Each path is a new rotation, seen through one point. The rows after it are directions, each followed by how far the rotation turns it, in deg/step (0 if it stays put).
Each turn is a multiple of 5 degrees from 10 to 175, or 0.
Each row of a path follows its step; steps can be skipped.
Rotation 1:
step 1: [ 1.58  1.51  0.11 -1.93 -0.47 -0.77 -0.61 -0.27  0.51  0.86  0.27 -0.86
  3.01 -2.63  1.11 -1.61 -1.70  1.60 -1.47 -1.16 -0.42 -1.87  0.95 -0.98
 -1.49  0.65 -0.95  1.48 -0.57  1.01  1.15  1.34  0.17  0.26  1.56 -0.28
  1.79 -0.96 -1.17  0.16  0.20  0.14  0.18  0.21 -1.52 -1.84  2.24 -0.47
 -0.85  0.20 -2.01]
step 6: [ 0.50  0.42  1.88 -1.43  1.44 -0.86 -0.84 -2.35  0.04  1.13  0.16  0.88
 -0.94 -0.57  1.94  1.70 -0.50 -1.73  0.11 -0.62  0.19 -0.24  0.04 -1.07
 -1.50  1.67  1.46  1.22 -0.12 -0.10  0.21 -1.52 -1.82  0.45 -0.47  1.10
  3.30 -1.62 -1.99  0.68 -0.92 -1.07  0.00 -1.01 -1.43 -2.28  1.67 -1.73
 -0.84  0.38  0.01]
step 11: [ 1.70 -3.58  1.41  0.04  2.64 -1.78 -0.13 -0.53 -0.11  1.20 -1.10  1.59
  1.28 -0.49  2.88  0.99  0.06  0.82  0.22 -0.53  1.02  0.70 -0.51  2.07
 -0.21  0.46 -0.07  0.90 -1.37  0.89  1.80 -1.49 -1.99  0.05 -0.35  0.46
  1.27 -0.06  0.98 -0.20  0.60 -0.70  1.17 -0.73  0.17 -1.00 -0.18  0.59
  0.78 -2.86 -0.15]
step 17: [ 0.10  1.83  2.35 -0.49  1.06 -0.32 -1.11 -1.30  0.27  1.26 -0.22  0.97
 -0.33 -0.18  0.78  0.23  0.70 -0.20  0.30  0.72 -0.08 -0.50  1.45 -1.83
 -0.86 -0.53  1.29  2.78 -1.77  1.61  0.47 -0.13  0.37 -0.11 -0.23 -0.10
 -0.08 -3.10 -0.38  4.37 -1.32 -0.78  0.38  0.13  0.15 -1.50  1.71 -0.28
 -0.75 -1.34 -0.75]
step 20: [ 1.62 -0.60  1.15  1.00  2.64  2.00 -1.73 -0.94  3.06  0.75 -0.21  1.95
  0.18  0.46 -0.44  0.29  0.31 -0.16  2.10  0.90  0.73 -0.75  0.91 -0.96
  0.59  2.05 -1.95  0.72  1.46  1.23  0.14 -1.64  1.65  0.23 -1.28 -0.19
  0.49  0.46  0.74  0.42  0.45  1.69 -0.69  0.24 -2.17  0.02  1.67 -0.72
  0.43 -1.62 -1.38]
step 21: [-0.44 -0.83  0.76  1.27  0.63  0.93  1.18 -2.70  0.56 -1.20 -1.83 -0.34
 -1.59 -0.09 -0.95 -0.94 -4.05  2.06 -0.91 -1.61  1.41  0.29 -1.35  1.15
  1.48  0.92 -0.15  0.01  0.25  0.61 -0.85 -0.78 -0.11 -1.02  0.16 -0.54
  0.49 -1.37 -1.47  0.91 -0.47 -1.57 -0.33 -0.85  0.88 -0.33  2.64  0.33
 -1.40 -0.07  1.35]
step 28: [-1.70  1.11  2.66  0.04  0.46 -1.09  0.69 -1.64 -0.95  2.18 -2.41  2.00
  3.15  0.43  0.28 -1.09 -0.07  0.90 -1.41  0.94 -0.10  1.08  0.91 -1.74
 -0.15 -0.39 -0.18 -0.18  0.23  0.62  1.73  0.33 -0.79 -0.71  0.00 -1.04
  0.44 -2.08 -1.27  2.97  1.48  0.61  0.59  0.07 -0.31 -0.42  2.10 -0.12
  0.00  0.60  0.00]
step 30: [ 0.86 -1.03 -1.99 -0.09 -0.36  0.44 -1.18  0.01  0.09  0.04 -1.63  0.32
  0.82 -2.60  0.90 -1.76 -1.17  0.66 -0.76 -0.95  1.22  0.25  1.57 -0.95
 -0.21  1.74 -1.29 -0.72 -0.63  0.62 -1.28 -0.34  0.54  1.23 -0.94 -0.85
  2.06 -1.63  1.08 -2.47  1.57  0.70 -0.97  0.32  3.62  0.10  0.61 -1.53
 -2.21  0.30 -0.36]
step 37: [ 1.32 -1.37  1.54 -0.91  1.70  0.78  0.75 -0.14  2.40 -0.68 -2.88 -0.26
  0.40 -1.09  1.25 -2.29 -1.78  0.54 -1.33  0.36  0.73  2.31 -1.08 -0.63
  0.13  1.57 -0.04  0.00 -2.81  0.48  0.94 -0.76  1.35  1.03 -0.17 -1.11
 -1.82 -0.31 -0.25  0.35 -0.01  0.94 -1.25 -1.57 -0.38  1.03  0.56  1.47
  1.60  0.50  1.60]
[-0.10 -0.23  0.06 -0.41  0.48  0.92 -0.01 -0.30 -0.39 -0.43  0.09 -0.11
  0.69  0.26  0.25  0.78 -0.17  0.26  0.17  0.60  0.32  0.29 -0.17 -0.41
 -0.06  0.57 -0.02 -0.01 -0.11 -0.64  0.37  0.19 -0.22 -0.15  0.77  0.30
 -0.02 -0.14 -0.38 -0.22  0.21  0.02 -0.46  0.10 -0.07  0.21 -0.23  0.32
 -0.35 -0.15 -0.57]
80
[-0.36  0.55 -0.13 -0.27  0.21 -0.07 -0.22  0.41 -0.11 -0.11  0.39 -0.24
 -0.43 -0.19  0.52 -0.07  0.10 -0.30 -0.23 -0.23  0.06 -0.63  0.52 -0.26
  0.42 -0.24  0.14 -0.13  0.21  0.07 -0.38  0.14  0.42  0.32  0.82  0.14
 -0.39  0.27 -0.64  0.60  0.20 -0.44  0.41  0.22 -0.27  0.01  0.48  0.55
 -0.21 -0.69 -0.36]
155
[ 0.49 -0.57 -0.47 -0.32 -0.11 -0.08 -0.14  0.14  0.48  0.39  0.32  0.40
  0.57 -0.26  0.49 -0.21 -0.19 -0.12  0.45  0.57 -0.24 -0.60  0.39  0.07
  0.34 -0.61 -0.76 -0.65  0.06  0.06  0.19 -0.01 -0.11 -0.48  0.32  0.16
 -0.36 -0.08 -0.15 -0.55 -0.41  0.14  0.54 -0.19  0.41  0.31 -0.29 -0.04
 -0.13  0.03  0.07]
95
[-0.06  0.02  0.10 -0.08 -0.28  0.08  0.14 -0.09  0.11 -0.04  0.29 -0.21
  0.10  0.54  0.15 -0.44  0.30 -0.40 -0.07 -0.46  0.21  0.28  0.09  0.07
  0.39  0.31 -0.13  0.01 -0.04  0.94  0.82  0.35 -0.05  0.78  0.33  0.02
 -0.42 -0.64 -0.70  0.16 -0.21  0.07 -0.30 -0.65  0.23 -0.26 -0.26 -0.54
 -0.39  0.52 -0.15]
160
[ 0.29  0.05 -0.07 -0.35  0.25 -0.20  0.04 -0.64 -0.11 -0.13 -0.42 -0.41
  0.08 -0.31  0.07 -0.07  0.75 -0.23  0.24  0.02  0.55  0.46  0.15 -0.07
  0.27 -0.17 -0.37 -0.49 -0.35 -0.07  0.14  0.35 -0.09 -0.14  0.35 -0.29
  0.58  1.09 -0.43  0.11 -0.11  0.42  0.25 -0.03 -0.41 -0.42  0.43 -0.27
  0.69  0.42  0.13]
80
[-0.10  0.51 -0.58  0.06  0.09 -0.84 -0.36  0.47  0.13  0.15  0.21 -0.39
  0.21 -0.11  0.22  0.12  0.41  0.52  0.38  0.03  0.00  0.24  0.23 -0.45
 -0.09  0.52 -0.10  0.28  0.02  0.14 -0.58 -0.16  0.01 -0.16 -0.43 -0.32
  0.11 -0.13 -0.59 -0.47  0.08 -0.22 -0.26  0.08  0.44  0.41 -0.11  0.02
  0.38  0.69 -0.97]
65
[ 0.76 -0.03  0.42 -0.17 -0.45  0.31  0.09  0.19  0.05  0.44 -0.10 -0.38
 -0.24  0.01  0.04  0.20  0.66  0.92 -0.33  0.68  0.21  0.11 -0.07  0.16
 -0.07 -0.65 -0.01 -0.61 -0.52  0.44 -0.42 -0.05  0.22  0.26 -0.15 -0.08
 -0.08  0.13  0.31  0.30  0.12 -0.22 -0.46 -0.04  0.18 -0.43 -0.15  0.18
 -0.68 -0.10 -0.57]
20
Rotation 2:
step 1: [-1.03 -1.26  0.14  1.48  0.26  1.95  1.39  1.18 -0.75 -0.38 -0.11  0.60
  2.07 -0.07  0.75 -0.99 -1.78 -0.49  0.37 -0.89 -1.09  0.77 -0.53  0.45
 -1.93 -1.76  2.12  2.42 -0.40 -3.07 -0.81 -1.86  0.42 -0.33 -1.10  0.69
 -0.63  0.76  1.48  0.29 -1.11 -0.73 -0.05 -0.63 -1.63  1.24  1.30  0.61
 -1.96 -1.25  0.02]
step 9: [-0.33  0.06 -0.20  0.32  1.75  0.02 -0.74  0.54  0.97  1.61 -2.39 -0.34
  0.63 -0.52 -1.82 -0.52  1.17  0.06 -2.01  0.65 -1.24 -0.71  1.02  0.11
 -0.62 -0.47  1.35  0.72  1.51 -0.69 -1.05  0.73 -1.65  1.02  1.28 -1.04
 -3.14 -0.44  0.28 -0.33  1.87  0.06 -4.36  0.63 -0.48 -0.08  0.60  0.41
  0.51 -0.32 -0.62]
step 14: [-0.57 -0.67  2.28 -1.08  0.16 -1.44 -2.25 -0.03  0.84  0.22 -0.89 -0.46
  1.01  0.58 -0.88 -0.98 -2.15  0.48 -2.56  0.05  0.07  0.59 -1.02 -0.25
 -2.45 -0.57  0.77 -1.33  0.50 -0.10  1.26 -2.51  0.49 -1.03  2.69  0.23
 -0.95 -1.27  2.08  1.37 -0.08 -1.94 -1.67  0.03 -0.09 -0.67 -0.10 -0.24
  0.77 -0.68  0.17]
step 20: [-1.76 -1.98 -1.61 -0.47  1.14  1.70  1.21 -1.16 -0.51  0.11  2.18  0.87
  0.31 -0.40  0.22 -1.01  0.82 -0.23 -0.42 -0.26  3.06  0.01  1.48  1.00
 -1.05 -0.44  0.87  1.21  0.83 -2.35 -1.00 -1.72  0.41  0.97  0.19 -0.99
  0.57  2.76 -0.83 -0.71  0.40 -0.04  0.19  1.60  0.87 -2.77  0.76 -0.56
 -0.32 -0.42 -0.95]
step 28: [-0.41 -2.73 -0.14  0.06 -0.11  0.24 -1.07 -0.51 -0.75 -0.63 -0.61 -2.18
 -1.47 -0.90 -2.77  0.50  0.96  0.30 -1.61  1.66 -1.13  0.12 -2.49  0.97
 -1.88  1.29 -1.56 -1.36 -0.28 -1.36 -2.73 -0.97  0.97 -0.62  0.66 -1.37
 -0.28  0.12  1.32  0.87  0.50  0.74 -1.25  0.44  0.44  0.31  1.17  1.42
  0.07  1.13  0.25]
step 29: [ 0.51  0.66  0.20 -0.07 -1.41  1.77  1.61  0.41 -1.68 -0.42 -0.85  0.40
  1.40 -2.65 -0.45  1.87  0.29 -0.70 -0.86  2.15 -0.63 -0.17  0.42 -1.38
  1.96 -0.02  2.39 -1.31  0.32  1.22  1.68 -0.25 -0.69  1.87  0.82  1.58
  0.13  1.05  1.46  0.96 -1.41  1.11 -0.33  1.21  0.12 -1.13 -0.19  0.85
  1.77 -1.97 -0.49]
step 33: [-1.04 -3.19 -0.75  0.91  0.88 -0.37  0.50  0.84 -0.06 -0.71  1.99 -0.05
 -0.26 -1.86 -1.19  0.22  0.03  1.08 -1.00 -0.29 -0.23  3.32 -0.38 -0.77
 -1.66 -1.88  0.89 -0.48 -2.38 -1.96 -0.22 -0.39 -0.69 -0.90  0.57  0.98
 -0.17 -0.96  0.67  2.40 -1.64 -1.04 -0.24  0.00 -1.68  0.76  0.50  0.99
 -1.22 -0.40 -0.62]
step 34: [-1.41  0.60  0.26  1.23 -0.11  1.43  0.51  1.24 -1.90  1.70 -2.36  0.34
  2.16  0.08  0.50 -2.08  0.06 -0.83 -1.59  0.76  0.07 -0.67  3.32  0.90
  1.10 -0.57  0.56 -0.75 -0.58  0.00  0.26 -0.13 -0.88  0.42  0.05 -0.47
  0.49  1.69  2.74  0.77  1.07 -1.75  1.16  0.75  1.00 -2.01 -0.04  0.09
 -0.22  1.11 -1.14]
step 37: [ 2.22  0.50  0.78  1.13  0.46  0.76  1.89  1.25  1.97  0.75  1.16  0.86
 -0.65  0.18  0.10  0.15 -1.59  0.09  1.41  0.23  1.43 -1.31  0.97 -0.95
 -1.10 -0.30  0.14 -0.72 -0.80 -1.43  0.81 -2.90  3.24 -0.38  2.63  0.19
 -0.94 -0.12  2.38 -0.56  1.45  0.27 -0.06  0.20 -0.57 -0.33 -0.50  0.13
  1.17  0.96 -1.00]
[ 0.07 -0.44  0.05 -0.35 -0.98  0.05  0.15 -0.47 -0.41 -0.03  0.17  0.73
  0.15  0.12  0.19 -0.03 -0.41 -0.05 -0.16 -0.30  0.37  0.20 -0.35 -0.39
 -0.11 -0.71  0.25 -0.09 -0.82  0.13  0.19  0.16  0.21  0.34  0.22 -0.02
  0.26 -0.13 -0.13  0.27  0.49  0.31 -0.64 -0.77  0.11 -0.15 -0.34 -0.14
  0.23 -0.56 -0.04]
170
[ 0.25 -0.46  0.12 -0.35 -0.17  0.81 -0.27 -0.19  0.45 -0.03 -0.23 -0.03
 -0.16  0.24  0.27  0.54  0.05  0.59 -0.28  0.44  0.56 -0.02 -0.43 -0.11
  0.13 -0.04 -0.07 -0.92  0.61  0.28  0.01 -0.68  0.62  0.16  0.28  0.12
  0.02  0.68 -0.08 -0.54 -0.51  0.17  0.24 -0.04  0.34 -0.03 -0.19 -0.09
  0.14  0.05  0.09]
45
[ 0.37  0.39 -0.48 -0.21 -0.24 -0.19 -0.56 -0.05  0.07  0.10  0.23  0.12
  0.42  0.11 -0.07 -0.10 -0.68 -0.59  0.17  0.30  0.56  0.21  0.42 -0.26
 -0.53  0.67  0.10 -0.19  0.38  0.02  0.34 -0.03 -0.31  0.30 -0.06 -0.06
 -0.50  0.89 -0.33  0.33  0.16  0.24 -0.29  0.15 -0.20  0.01  0.45  0.84
  0.44 -0.07 -0.07]
125
[ 0.43  0.00 -0.37  0.01 -0.22  0.49  0.40 -0.03  0.31 -0.28 -0.19 -0.38
 -0.05  0.09  0.41 -0.56  0.04 -0.09 -0.34  0.21 -0.46  0.05  0.56 -0.94
 -0.41 -0.35 -0.57 -0.32  0.13  0.47  0.20 -0.11 -0.26 -0.14 -0.01  0.35
 -0.47  0.04  0.35  0.26  0.31 -0.45 -0.06  0.24 -0.66 -0.07 -0.17 -0.53
 -0.55 -0.51  0.37]
90
[-0.25 -0.02  0.07 -0.10  0.24 -0.13 -0.03 -0.42 -0.09 -0.05  0.10  0.52
  0.17  0.05  0.06 -0.38 -0.17  0.94 -0.31 -0.31 -0.27 -0.04 -0.01 -0.09
 -0.16  0.01 -0.73 -0.17  0.26 -0.95 -0.22  0.17 -0.09  0.16 -0.50  0.46
 -0.07 -0.02 -0.17 -0.26 -0.65 -0.63 -0.88  0.09 -0.09  0.19  0.37  0.01
  0.71 -0.22  0.28]
135
[-0.09 -0.34  0.14  0.33 -0.25 -0.63 -0.18 -0.68  0.18  0.41 -0.08 -0.19
 -0.39  0.58  0.44 -0.15  0.22 -0.27 -0.14 -0.10 -0.36  0.25  0.47  0.40
  0.04  0.07 -0.28 -0.18  0.07  0.07  0.16 -0.57 -0.37  0.16 -0.07  0.82
  0.38 -0.38  0.17 -0.54 -0.01  0.84  0.11 -0.29 -0.04 -0.61  0.59  0.47
 -0.24 -0.24 -0.04]
90
[ 0.10 -0.18  0.52 -0.08  0.16 -0.22 -0.48  0.05 -0.81 -0.13 -0.15 -0.25
  0.03 -0.32  0.20  0.03  0.53  0.39 -0.77  0.19 -0.09 -0.50 -0.24 -0.23
  0.05  0.51  0.39 -0.77 -0.28 -0.01  0.47 -0.10 -0.82  0.00  0.22 -0.01
  0.09 -0.10 -0.17  0.59  0.04  0.49 -0.07 -0.04 -0.66  0.44  0.23 -0.37
  0.21  0.34 -0.17]
20
